Rotation paths and how fast each direction turns (degrees per step)
Each turn is a multiple of 5 degrees from 10 to 175, or 0.
Each row of a path follows its step; steps can be skipped.
Path 1:
step 0: [-2.54  3.11 -0.67  0.80  0.77 -0.13  0.19  0.76  1.67  1.28 -2.52 -0.58
 -1.02 -1.17 -0.38 -0.29  0.87 -1.17 -0.79  0.58 -1.35  0.54 -1.14 -0.75
  0.38 -2.01  0.97 -1.22 -1.75  2.31 -0.96  1.35 -1.08  1.19 -1.39 -0.81
 -3.64]
step 1: [-0.28  1.10  0.05  3.51 -1.06 -0.09 -2.99  0.53 -2.68 -1.06  0.76  3.09
  0.69  0.52  1.21 -0.82 -2.24  0.22  0.88 -1.57  1.80 -0.32  0.00 -0.30
  1.92  2.52 -0.15  0.56 -0.73 -1.59  1.33 -0.05 -0.39 -0.93  1.38 -0.75
  0.69]
step 2: [ 1.76  1.14 -0.54  0.07 -1.73 -0.79  3.05  1.04  0.13  1.29 -1.12 -0.71
  0.24  1.20 -0.08  1.31  1.80 -2.01  2.38  1.33 -0.57 -3.11 -2.87  0.61
 -1.55 -2.27 -0.20 -0.71  0.08 -0.26  0.81 -1.34  1.34  0.72  0.58  1.48
 -1.35]
step 3: [ 0.62 -0.70  0.02  0.32  0.68  1.12 -1.34 -1.05 -1.24 -0.93 -1.25  1.92
  0.96 -0.90  2.67  1.03  1.71  2.56 -2.38 -2.37 -1.36  0.01 -1.17 -0.60
  0.06  1.75 -1.51 -2.91  0.34  1.20 -0.42  0.68 -1.37 -1.04 -1.89 -2.35
 -0.37]
step 4: [-0.01  2.29  0.71 -0.71 -0.60 -0.09 -1.18 -1.47  1.00 -1.11 -0.93  0.39
 -1.13  1.04 -2.45 -1.74 -0.18 -1.35  1.14  1.46  3.43 -1.91  0.32 -1.02
  0.97 -0.12 -0.30 -0.80  0.36  1.12  2.23  1.89  1.72  3.64  0.40  0.45
 -1.08]
step 5: [ 0.42 -1.41  0.36 -0.64  0.51 -0.21 -0.89  3.00 -1.37  2.59 -0.64  1.11
  1.13 -0.76  1.69 -0.19  2.20 -2.90  0.41 -1.58 -0.86  0.48 -1.56  0.51
  1.60  2.76  1.32  0.76 -2.59 -0.90 -1.33 -0.99 -1.43  0.34 -0.07 -0.57
 -1.74]
step 6: [-0.48  0.77 -2.71  1.61 -0.97  0.96 -1.32  1.07 -0.09 -2.22  1.79  1.17
 -0.01  0.72 -2.31 -0.45  0.26  0.96 -0.95  1.16 -2.12 -3.19 -2.37 -0.03
 -1.86 -0.53 -0.36 -0.23  1.88 -1.19  2.80  1.80 -0.25  0.10 -0.42 -0.16
  0.93]
step 7: [ 0.63 -0.45  1.90  0.31 -0.32  0.46 -1.40 -0.35  0.51  1.47 -4.32  0.47
  3.70  0.20  2.07  0.42  0.24 -1.24 -1.38  0.67  0.82  0.43  1.20  0.44
 -1.04 -1.09 -1.66 -0.40 -1.68  0.59  1.19 -1.75  1.75  0.60 -2.21  0.82
 -1.35]
step 8: [ 0.24  0.72 -0.02 -0.67  0.61 -0.14  0.47  0.31 -0.73 -1.37  1.71 -1.23
 -0.19  1.53 -0.33 -0.23  1.03 -0.37 -1.87 -3.76  1.20 -0.10 -1.16 -0.46
  1.74  1.56  2.05 -3.61  1.78 -1.55  2.12  0.08 -1.29  2.25  1.61  0.44
  1.00]
step 9: [ 0.23  0.03  1.99 -1.54 -0.66  0.65  0.15  1.21 -0.62 -0.22 -0.58  1.12
  0.76  1.01 -1.01 -0.29  1.26  0.29  2.08  4.78 -0.94 -0.52  0.52  0.06
 -0.25 -0.19  1.90 -0.13 -2.69  0.60  0.83  1.28 -2.41  0.12 -2.75 -0.58
 -2.02]
step 10: [ 0.38 -1.69 -2.13  1.43  1.72  0.85 -1.78 -0.17 -0.66 -0.41  0.42  1.67
 -0.96  1.21  1.40 -2.92 -0.33 -0.45 -2.54 -1.40 -0.53 -0.59 -1.23 -1.77
 -0.85  1.56  1.32  1.31  0.29  0.79  1.52 -3.93  1.92  0.47  0.13 -0.37
  0.24]
Speeds:
[ 0.16 -0.73 -0.87 -0.91  0.71 -0.81 -0.45  0.09  0.13 -0.12  0.13 -0.31
 -0.21 -0.15  0.41 -0.21 -0.21  0.86  0.61 -0.05  0.28 -0.43  0.50  0.06
 -0.31  0.38  0.50 -0.58 -0.53  0.29  0.24  0.44  0.33  0.06  0.27 -0.02
 -1.02]
70
[-0.10  0.19  0.65  0.65 -0.35 -0.22 -0.28 -0.08 -0.12 -0.34  0.36 -0.72
  0.40 -0.66 -0.56 -0.12  0.43  0.09  0.07  0.29  0.69 -0.11 -0.31 -0.93
  0.38  0.57  1.29  0.49 -0.46 -0.30 -0.45  0.14 -0.37 -0.32  0.37  0.28
 -0.58]
90
[-1.28 -0.33  0.73  0.05 -0.43 -0.24 -0.28 -0.90  0.82  0.55  0.07 -0.01
  0.09 -0.15  0.66  0.24  0.66 -0.19 -0.35 -0.21 -0.08 -0.28  0.67 -0.40
  0.00  0.02  0.12 -0.81  0.92  0.25  0.08  0.47  0.38 -0.03  0.04  0.28
 -0.06]
90
[ 0.25  0.38 -0.09  0.96 -0.25 -0.37 -0.11  0.22  0.16 -0.01 -0.24 -0.52
  1.13 -0.16 -0.01  0.99 -0.48  0.59  0.26 -0.58 -0.08 -0.10  0.05  0.63
 -0.40 -0.46 -0.08 -0.69 -0.02 -0.65  0.63 -0.39  0.23 -0.69  0.22  0.67
 -0.04]
70
[-0.29 -0.18  0.58 -0.20 -0.27  0.83  0.06 -0.04 -0.52 -0.80  0.39  0.67
 -0.06  0.48 -0.63  0.02 -0.54 -0.04 -0.13 -0.20 -0.19  0.14  0.29  0.05
 -0.08 -0.29 -0.13 -0.33 -0.13 -0.75 -0.26  0.92  0.86 -0.80 -0.11 -0.31
 -1.08]
135
[ 0.13  0.09 -0.20  0.52  0.66  1.04 -0.20 -0.27  0.87 -0.25 -0.04  0.22
  0.04 -0.26 -0.45 -0.17  0.44  0.86 -0.16  0.37 -0.51 -0.33 -0.23  0.29
 -0.70  0.05  0.14  0.16  0.59  0.92 -0.19 -0.35 -0.49 -0.69 -0.67 -0.05
 -0.68]
110
[ 0.08  0.48 -0.20 -0.88 -0.16  0.38 -0.82 -1.02 -0.24  0.00 -0.50 -0.43
  0.32 -0.10  0.22  0.36 -0.01 -0.75  0.25 -0.04 -1.35  0.42  0.13 -0.34
 -0.02 -0.11  0.05  0.09 -0.48  0.00 -0.15 -0.80 -0.26 -0.16  0.63 -0.17
 -0.62]
155
Path 2:
step 0: [ 0.03 -1.19  2.24  0.44  1.96  1.38 -0.41 -1.67 -0.39 -1.43  1.76  1.57
 -1.43  0.59 -0.01  0.15 -1.34 -0.22  0.36 -1.18 -0.50 -0.39  1.78 -0.06
  1.32 -0.40  0.04 -3.64  0.15 -1.11  1.56 -1.87 -1.25 -0.15 -1.61  1.34
 -2.67]
step 1: [-0.39  0.77 -0.50 -0.71  1.74 -2.23 -0.01 -1.30  0.98  1.05 -0.30  1.67
 -2.66 -0.85 -0.86 -2.40  1.58  1.67  0.44  3.03 -0.58 -0.66 -1.87  0.41
  0.76 -0.76 -1.30 -1.02 -0.60 -1.11 -0.64  3.42 -0.49 -0.34 -0.68 -0.53
  0.76]
step 2: [ 1.11  0.71 -0.31  0.56  0.24 -2.03  1.47 -0.76 -0.63  0.61  0.85  2.38
  0.63  1.10  2.73 -0.38  0.65  0.53  0.12  0.72  2.12  0.74  3.41  1.52
 -0.67 -0.28  0.43  0.88 -1.48  3.26  2.11 -0.43  0.94  1.23  0.19  1.22
  0.23]
step 3: [ 0.72 -0.85  3.01  0.09  1.08  0.18  0.19 -2.58 -2.74 -0.35  0.32 -0.07
  0.44 -1.44 -1.62  1.79 -0.53  1.11  1.22  1.14 -0.92 -0.41  1.31 -1.63
  0.63 -1.75  1.19 -0.11  2.15 -1.49  1.23  1.00 -0.51  0.53 -0.27  1.15
 -2.87]
step 4: [-0.05  1.63 -0.09 -0.17  0.19  0.44 -0.50  1.48  1.23  2.01 -1.01  2.10
 -1.57 -0.42  1.16 -0.58  0.09 -0.16  0.61  2.33 -0.35 -0.69  0.90  0.64
  0.33 -0.26  1.16  2.07 -1.41 -1.65 -2.71  3.40 -2.31 -0.58 -1.65  1.24
  0.84]
step 5: [ 0.62 -0.11  0.80 -0.44  0.30 -1.42  1.79 -0.25 -2.09 -2.06 -1.34  2.09
 -1.64  0.19  2.08  1.36  0.04 -1.84 -2.16  0.08  1.95  1.15  0.04 -1.09
 -1.77 -1.12  1.65  0.29 -1.25  1.60  2.23 -1.73 -0.56  0.12 -0.44  1.35
  1.30]
step 6: [ 1.39  0.35  0.03  1.66  1.04  0.32  0.20  0.27 -2.12 -0.07  0.06 -0.20
  0.15 -2.52  0.46 -0.54 -1.33  2.10  1.18  0.86 -1.16 -1.20 -0.22 -2.74
  1.73 -0.82  2.20  0.16  1.86 -2.38  1.87  0.86  0.35 -2.10  2.26 -0.60
  0.43]
step 7: [-1.03  1.96  0.91 -0.04 -0.83  1.36  1.57  1.71  0.36  2.07  2.27  1.56
 -1.92 -0.16  0.02 -0.33 -0.65 -0.54  0.23  0.38  0.53 -0.57  2.78 -0.37
 -0.49  0.49 -1.00  1.41  1.36  0.80 -1.85  0.23 -2.15 -1.39 -1.68 -0.22
  3.26]
step 8: [ 0.02 -1.52  1.26 -0.23  1.34 -0.76  0.51  1.65  1.26 -1.00 -1.10 -1.04
 -2.23 -0.30  1.20  1.91  2.03 -0.17 -1.74 -1.23  0.08  1.48 -0.19 -0.59
 -1.77 -3.65  0.52 -0.13  2.13  0.41  3.21 -0.22  0.20  0.31 -0.76 -0.05
  0.73]
step 9: [ 3.54 -1.78 -0.36  1.32 -0.16 -0.11  0.50  2.86  0.77  1.35  1.17  2.37
  1.47 -0.73  0.15  0.29 -0.20  1.86  1.08  0.57 -1.47 -1.06  0.12 -1.12
 -0.44  0.62  0.60 -2.58 -0.04 -2.71  0.08  0.27  0.02 -1.10  1.86  0.04
  0.87]
step 10: [-0.64  0.19  0.67 -0.15 -1.76  0.45  2.82 -0.16 -0.01  1.53  2.46 -0.62
 -2.93  0.75 -0.68  2.13 -1.30  0.01  0.17  0.78  2.40  0.37  0.10 -0.93
  0.75  1.04 -1.49 -0.34 -0.40 -0.22  0.07  0.65 -0.12  2.78 -1.70 -0.67
  2.80]
Speeds:
[-0.46 -0.60 -0.87  1.31  0.01  0.20 -0.23  0.87  0.27  0.06 -0.04 -0.07
 -0.05  0.50  0.53 -0.65 -0.16  0.77  0.04  0.14  0.09  0.04  0.15  0.78
  0.45  0.17  0.81  0.65  0.17 -0.35  0.31  0.15  0.24 -0.08 -0.42  0.34
 -0.35]
155
[ 0.18 -0.62  1.04  0.50 -0.08 -0.78  0.39  0.04  0.65  0.52 -0.20 -0.64
  0.70  0.54  0.01  0.51  0.67  0.22  0.69  0.68 -0.10 -0.34  0.42  0.32
 -1.06  0.10  0.20 -0.05  0.40  0.20 -0.27  0.22 -0.15  0.31 -0.07 -0.32
 -0.13]
60
[-0.56  0.45  0.18  0.29  0.26 -0.10  0.63  0.19  0.50 -1.31  0.27 -0.09
  0.31 -0.97 -0.55  0.66 -0.28 -0.27  0.11  0.12  0.92 -0.07 -0.26  0.62
  0.20 -0.10  0.52 -0.45  0.39  0.23  0.45 -0.38 -0.15  0.50 -0.67  0.06
 -0.22]
140
[-0.59  0.88  0.58 -0.15  0.65  0.22 -0.16  0.10  0.16  0.95 -0.09 -0.42
 -0.80  0.21 -0.08 -0.32  0.77  0.01 -0.51 -0.04  0.02  0.20 -0.87  0.60
 -0.03  0.23  0.46 -0.33  0.43  0.09 -0.54 -0.20 -0.48  0.33  0.02  1.02
  0.32]
110
[-0.49  0.13  0.15 -0.02  0.07 -0.51 -0.56 -0.85 -0.10 -0.37 -0.42 -0.18
  0.53 -0.34  0.58  0.64 -0.20 -0.53 -0.28  0.20  0.17  0.04  0.09 -0.24
 -0.18  0.96  0.57  1.18  0.17 -0.81 -0.20 -0.09 -0.14 -0.75  0.04  0.58
  0.57]
40
[-0.07  0.34  0.05 -0.39  0.35 -0.56  0.39  0.67 -0.35  0.23 -0.30 -0.52
  0.01 -0.56  0.27  0.01  0.49  0.18 -0.58 -0.50 -0.18  0.44  0.23  0.52
 -0.87  0.11 -0.34  0.72 -1.18  0.24  1.18 -0.38  0.24 -0.09 -0.24 -0.05
 -0.37]
120
Path 3:
step 0: [-1.00 -0.48  0.80 -0.53 -1.29  1.11 -3.28 -0.32 -0.73 -1.13  1.73 -0.14
  1.88 -0.18 -0.96 -1.02 -2.48 -0.27 -1.72  1.89 -0.48  1.95  0.31 -2.21
 -0.12 -0.32  0.27 -2.45 -0.07 -0.26  0.06  0.39 -3.57 -2.38  0.71  1.03
  0.14]
step 1: [-2.62  0.84  1.11 -0.88 -1.43  2.72  0.22  0.79  1.08  1.08  1.11  0.38
 -0.02 -0.09 -1.73 -0.38 -0.58  0.26 -0.33  2.88  1.31  0.44  1.48  2.40
 -0.71  3.69  0.94 -0.43 -2.03  2.12  1.96  0.29 -0.51 -0.54  0.39  0.41
 -0.37]
step 2: [-1.87  0.82 -1.49 -0.75 -0.85  0.77 -0.82  0.66 -1.22  1.01  0.00 -0.95
 -1.93 -0.38 -2.26 -0.80 -1.26 -0.59  0.96 -1.82 -1.10 -2.45 -2.93  1.89
 -1.25  1.37 -0.82 -0.88 -1.08  3.25 -1.92  0.21 -0.22 -1.49  0.00 -1.58
  1.16]
step 3: [-1.70 -0.19  0.56  1.20  0.57  0.57  1.45  1.56 -3.40  2.80 -0.01 -1.53
 -1.47  0.24  0.01 -0.22 -0.90  0.35  2.01 -2.22 -1.85 -1.39  2.76  0.12
  0.23 -1.17 -0.36 -1.31  1.23  0.78  0.80  1.25 -1.47  0.77  2.01  0.98
  1.81]
step 4: [-1.57 -0.72  0.31  0.48  0.49  1.28  2.82 -1.03 -0.67  0.73 -0.38 -1.72
 -0.97 -0.24  3.12  3.57 -0.10  3.00 -1.23 -0.56 -0.02  0.62  0.70  0.40
 -0.12 -0.07 -0.53 -2.35 -0.81  0.27 -3.02 -0.36  1.44 -0.12  0.81  1.26
 -0.28]
step 5: [ 2.54  0.00  1.00  0.82  1.04  0.22  1.10 -2.44  1.27  0.69 -0.34  2.48
 -0.75  1.31  1.19 -0.49  0.51  0.12  1.45  0.16 -3.65  0.41  1.17  0.26
 -0.83  0.29 -0.68 -1.58 -1.83 -0.05 -1.99  0.10  3.55  0.84 -0.57 -0.78
  1.92]
step 6: [ 2.90  0.75 -2.59 -1.60 -0.80 -0.49  0.80 -1.14 -2.00 -0.38  0.02  0.75
  1.00  2.26  3.81 -1.33 -0.43 -1.58  1.10 -0.64 -0.36 -0.54  1.63 -0.69
  0.99 -1.06  2.73 -0.75 -0.33 -1.06 -0.55 -0.39  0.29 -2.02 -0.71 -1.21
 -0.78]
step 7: [ 0.45 -0.95 -1.16 -0.74 -1.13  0.59  1.20 -1.22  0.35 -0.22 -0.87  0.44
  0.25 -2.09  1.58 -1.17  2.52  1.51  3.12  0.49  1.46  1.01  0.59 -1.02
  4.14  0.50  1.16  1.71 -1.02 -0.12  0.77 -0.56 -0.59  1.28 -2.71  0.73
 -0.71]
step 8: [ 1.84 -2.59 -1.20  0.07 -0.91 -1.32 -0.66 -0.69  1.46 -1.37 -1.40 -1.89
 -0.72 -2.00 -1.70  1.23  0.31 -1.32 -1.64  0.43 -2.01  1.19  0.02 -1.02
  1.72 -1.66 -0.58  2.65 -0.99  1.80  0.09 -0.19  0.11 -1.97 -2.81 -0.76
 -0.28]
step 9: [ 1.93  0.71  0.16  1.24 -0.17 -1.67  1.35  1.61 -1.22  0.10  2.71  0.10
  0.69  1.77 -4.12 -0.95  0.37  0.17 -1.72  1.08  0.68  1.43  1.40 -0.94
  1.91 -0.67 -0.05  3.27  0.46 -0.33  0.08  1.79  0.51 -1.45  0.03  1.25
  0.10]
step 10: [-2.11  1.39 -0.59 -0.77 -0.75  0.69  0.00 -1.81  1.87 -1.97  2.09 -1.15
  1.68 -0.03 -3.27  2.09  1.02 -0.50 -0.11 -0.91  3.04 -1.14  0.47  0.38
 -0.18  0.14  1.53  1.31  2.72 -0.70 -2.39  0.64  0.69 -0.24 -0.13  0.60
 -0.11]
Speeds:
[ 0.03 -0.04  0.85  0.63  0.59  0.42  0.42  0.34  0.03  0.40  0.03  0.58
  0.19 -0.11 -0.40 -0.50  0.31  0.05  1.06  0.60 -0.01 -0.08  1.07  0.05
  0.09  0.31 -0.37  0.61 -0.07 -0.04  0.96  0.26  0.37  0.84 -0.03 -0.19
  0.39]
175
[-0.32  0.23  0.59 -0.10 -0.40 -0.86 -0.60  0.07 -0.24 -0.20 -0.22  0.00
 -0.11 -0.41  0.80 -0.36  0.01 -0.74 -0.39  0.46  0.76 -0.02  0.18 -0.68
  0.29 -0.29  0.42 -0.05 -1.17  0.07 -0.23  0.82  0.36  0.51 -0.52 -0.16
  0.56]
45
[-1.01 -0.42  0.36 -0.04  0.24 -0.39  0.17  0.94  0.27  0.16  0.91 -0.16
  0.44  0.08  0.45 -0.16  0.27  0.66 -0.20 -0.19 -0.17  0.35 -0.09  0.05
  0.50  0.46  1.39  0.07  0.31  0.17 -0.08 -0.74  0.61  0.07 -0.16 -0.46
 -0.15]
125
[ 0.07  0.12  0.64 -0.16 -0.79  0.15  0.00  0.71  0.42 -0.24 -0.12 -0.52
 -0.64  0.59  0.12 -0.61  0.52 -0.50  0.63  0.42 -0.13  0.49  0.01 -0.03
  0.28  0.28 -0.37  0.27 -0.19  0.69 -0.24 -0.30 -1.17 -0.45 -0.36 -0.39
 -0.90]
55
[-0.31  0.54  0.72 -0.32 -0.12 -0.02  0.34 -1.12 -0.41  0.18 -0.36 -0.45
  0.65  0.16  0.09  0.74  0.72  0.31 -0.09  0.13  1.06  0.09  0.14  0.77
  0.41  0.59  0.12 -0.07 -0.13  0.18  0.20 -0.57 -0.40  0.30 -0.25  0.82
 -0.19]
120
[ 0.43  0.32  0.07 -0.93  0.35 -0.57  0.03  0.52  0.73  0.30  0.87  0.44
  0.29 -0.62 -0.58  0.36 -0.04 -0.50 -0.66  0.03  0.67 -0.32  0.21 -0.44
  0.17 -0.10 -0.77 -0.29  0.40 -0.08  0.01 -0.67 -0.61  0.69 -0.07 -0.43
 -0.20]
25
[ 0.85 -0.75  0.18 -0.34  0.93 -0.32  0.29 -0.45  0.05 -0.41 -0.53  0.17
  0.03  0.37  0.77 -0.41 -0.47  0.34 -0.23 -0.36 -0.47 -0.56  0.24 -0.25
  0.22  0.73  0.24  0.16 -0.17 -0.02 -0.45  0.28 -0.38  0.92 -0.14  0.08
 -1.03]
40
[ 0.21 -0.27 -0.27  0.84 -0.43  0.06  0.76 -0.06 -0.29 -0.58 -0.72  0.79
  0.54 -0.55 -0.17 -0.87  0.35 -0.48 -0.44 -0.10  0.21  0.35  0.03 -0.48
 -0.07  0.01  0.13 -1.09  0.23  0.34  0.39 -0.81  0.30 -0.15 -0.42  0.10
 -0.47]
45
